In the rows, 128 means zero.
Each row of A is roughly a mix of the hidden directions of one of 3 groups.
A:
[[125 127 136 111 100 125 187 114  83 172]
 [117 111 113 187  73  98 106 137 138 124]
 [133 150  97 166 119 128  79 178 144 103]
 [ 81 169  80 153 102 134  94 136 132 124]
 [107 103 110 107 101  97 151  71  91 111]
 [150 159 145 105 144 157  79 141 124  74]
 [ 74 138 132 186 149 130 107 160 143 111]
 [127 175 173 130 120 133 111 181 125  91]
 [126 180 130  93 177 135 142 151 159 156]
 [126 122 143 128 143 170 166 161  64 130]
 [179  62 116 128  95 138 136 120 134 147]
 [119 146 106 140 145 136  65 138 159  79]
 [104 165 113 129  92  80  86 102 146 109]
 [ 97 113 143 105 106 121 180  83 107 163]
 [138 110  81 124 153 168 117 186 139 108]
 [114 162 140 115 134 184 138 176 100 100]
 [174  75 103 147 167 137 104 128 156 124]
 [ 87 123  94 147  91  80 131  86 133 139]
 [116 176 140 154  99  70 108 105 147 132]
 [156 144 144  97 163 176 103 145 129  82]
 [190  94 144  96 119 165 133 151 122 104]
 [141  81 106 158 145 151  87 162 134  90]
 [164  70 129 103 174 155 148 134 133 115]
 [191  67 120 118 124 110 136 107 138 128]
 [158 161 145 113 193 135 144 168 119 132]
 [107  94 106 151 170 109 138  75 152 154]
 [ 90 152 123 150 171 148  93 143 142  79]
 [ 99 169  86 158 101 150  99 147 159 111]
 [157  83 163 130 128 167 167 165 109 128]
 [113 185  75 115 146 122  89 128 120 105]
 [ 78 115 102  94 156 133 141  74 110 139]
 [147 168 130  84 175 163 141 132 146 158]
 [ 90 174  96 139 135 151  96 165 151 102]
 [ 96  88 128 128  76 120 154 105  83 113]
 [163 122 168  91 147 161 166 119  90 142]
 [ 83 124 124 140 100  93 106  81  97  97]
 [120 158 152  81 132 165 174 136 103 158]
 [160 152  72 118 125 118 101 127 184 134]
 [ 89 175 120 153 135 120  76 144 141  94]
 [ 87 191 104 103 133 153 112 134  96 127]
 [204  97 159 142 112 115 146 131 139 137]
 [103 182 118 133 157 156 119 171  94 104]
 [120  57 146 121 101 119 134  88 103 112]
 [131 149 122 124 154 172 101 193 130 101]
 [144 177 127 114 180 147 142 162 123 167]
 [148  79 115 101 133 158 159 111  98 174]
 [148 106 190 102 144 145 169 158 141 119]
 [ 95 166  92 110  88 156 146 155  98 108]
 [124 106 172 106 166 157 178 152 106 124]
 [137 163  79 153 126 130  93 177 156 128]
 [164 145 114 124 105 116  63 146 169 118]
 [ 70 134 120 152  72 118 149 135 129 161]
 [163  50 137 137 147 129 144 108 143 128]
 [167 153 103 101 189 133 116 144 158 145]
 [137  57 156 137 101 135 160 106 108 140]
 [132 117  92 120 168 156 139 109 151 191]
 [120 146 167 103 113 129 176  94 113 177]
 [104 157 115 110 101 159 130 144  81  75]
 [143 170 136 107 197 140 135 161 130 143]
 [130 162  84 157 129  85  86 113 161 135]
 [170  90 155 114 146 151 169 121 139 173]
 [102 118  72 151  97 104  96 129 156  96]
 [186 144 132 172 120  84 111 129 146 153]
 [137  90 126 126  98  93 151  71  98 148]
 [184 138 139 114 184 120 122 131 172 133]
 [156 131 103 104 172 157  90 119 173 106]
 [144 148 141 140 119 146 171 161  72 165]
 [108 201 102 150 136 136  98 157 119 126]
 [119 105 124 121  97  83  98  75 165 121]
 [ 83 129  86 165 103  88 103 125 154 119]
 [159  50 143 115 139 132 146 114 137 104]
 [103 181 135 131 157 161 142 180 124 109]
 [120 163 109 137 149 185 151 177 123 149]
 [180 177 132 150 132 112 103 157 164 140]
 [171 139 164 112 180 123 101 114 160 154]
 [175 103 131 123 124 115  79 144 166  87]
 [169 186 106 151 127 125  85 155 140 133]
 [156  53 141 103 127 136 161 108 134 132]
 [101 115 119  84 178 148 132 151 130  78]
 [ 68 139 117 156 101 100 157 112  94 147]
 [157 105 105 115 131 148  95 152 162  68]
 [138 189 110 166 109  96  90 142 131 117]
 [101 142  89 122 145 161 172 124 137 182]
 [110  73 139  95 141 119 116  99 133  73]
 [157  82 124 121  95  91 123  77 124 156]
 [201 120 151 138 163 127 106 142 156 117]
 [ 74 137 138 117 103  90  95  86 144 108]
 [114 169  91 131 127 110  72 131 171 114]
 [129 143 133  74 146 175 158 119  83 141]
 [153 129 132 123 162 117  76 139 178  89]
 [ 67 140 127 135 114 166 130 141  76 108]
 [116  96 110 164  88  79 110 117 132  89]
 [ 62 131 103 115 116 128 115 115  90  86]
 [118 122  87 151 104 126  79 118 162  80]
 [ 79 167  84 136 109 142 148 122 116 171]
 [179  84 127 165 116 129  99 155 130  93]
 [111 129  89 152 110  97 128 121 168 187]
 [109 155  93 115 157 135  85 138 164  81]
 [173 156 140 143 179 139 145 171 137 154]
 [148 115 119 132 120 152  82 165 149  68]
 [146 120 130 110 167 179 111 146 137  71]
 [113 189 109 133 122 126 111 159  82  96]
 [149  69 158 130  95 125 147 121  95  92]
 [136 110 145  75 126 141 191 127 126 162]
 [100 140 113 155  85  80 125  82 128 152]
 [ 84 147 154 149  80 115 109 128  91  94]
 [129 122 165 107 157 146 178 134 109 182]
 [124 121 128 126  96  77  93 101 136  72]
 [149 103 134  76 163 155 176 136 120 152]
 [170  59 135 134 145 127 124 119 108  90]
 [137 142  95  87 194 156 132 130 147 144]
 [177 114 105 113 182 147 128 143 170 140]
 [145 143 176 108 127 152 163 125  76 161]
 [172 111 160 116 129 133 106 175 145  79]
 [ 72 159 117 173 124  99 122 143 147 160]
 [147 167 129  95 114 155  94 165 124  79]
 [142  88 127 154 116  92  84 132 156  80]]
One row of each group comes first, with its name. Which group is each row after those in?
[102 140 131 120 111  81  93  89 179 116]
<42>
[156  54 166 148 131 114 148 129 123 116]
<23>
[ 88 145 158  92 108 148 167 117  81 134]
<111>

[152  77 156 115 134 144 177 121 109 168]
<42>
[150 109 120 118 188 149 101 121 174  99]
<23>
[147  85 130 171  79  95 144 118 146 151]
<111>
[154 102 119 139  91  81 104  91 168 118]
<42>
[102 112 120 175  80  85 103 121 129 100]
<111>
[117 121 106 127  66  94 106  82 109 142]
<42>
[114 140 165 147  99 167 113 181  98 108]
<111>
[169 121 157 167  79  93 152 133 109 140]
<42>
[129 101 127 105 128 136 197  99  95 157]
<23>
[ 59 148  92 142 160 136 151 105 122 127]
<23>
[137  66 100 166 110 114 100 109 117 100]
<111>
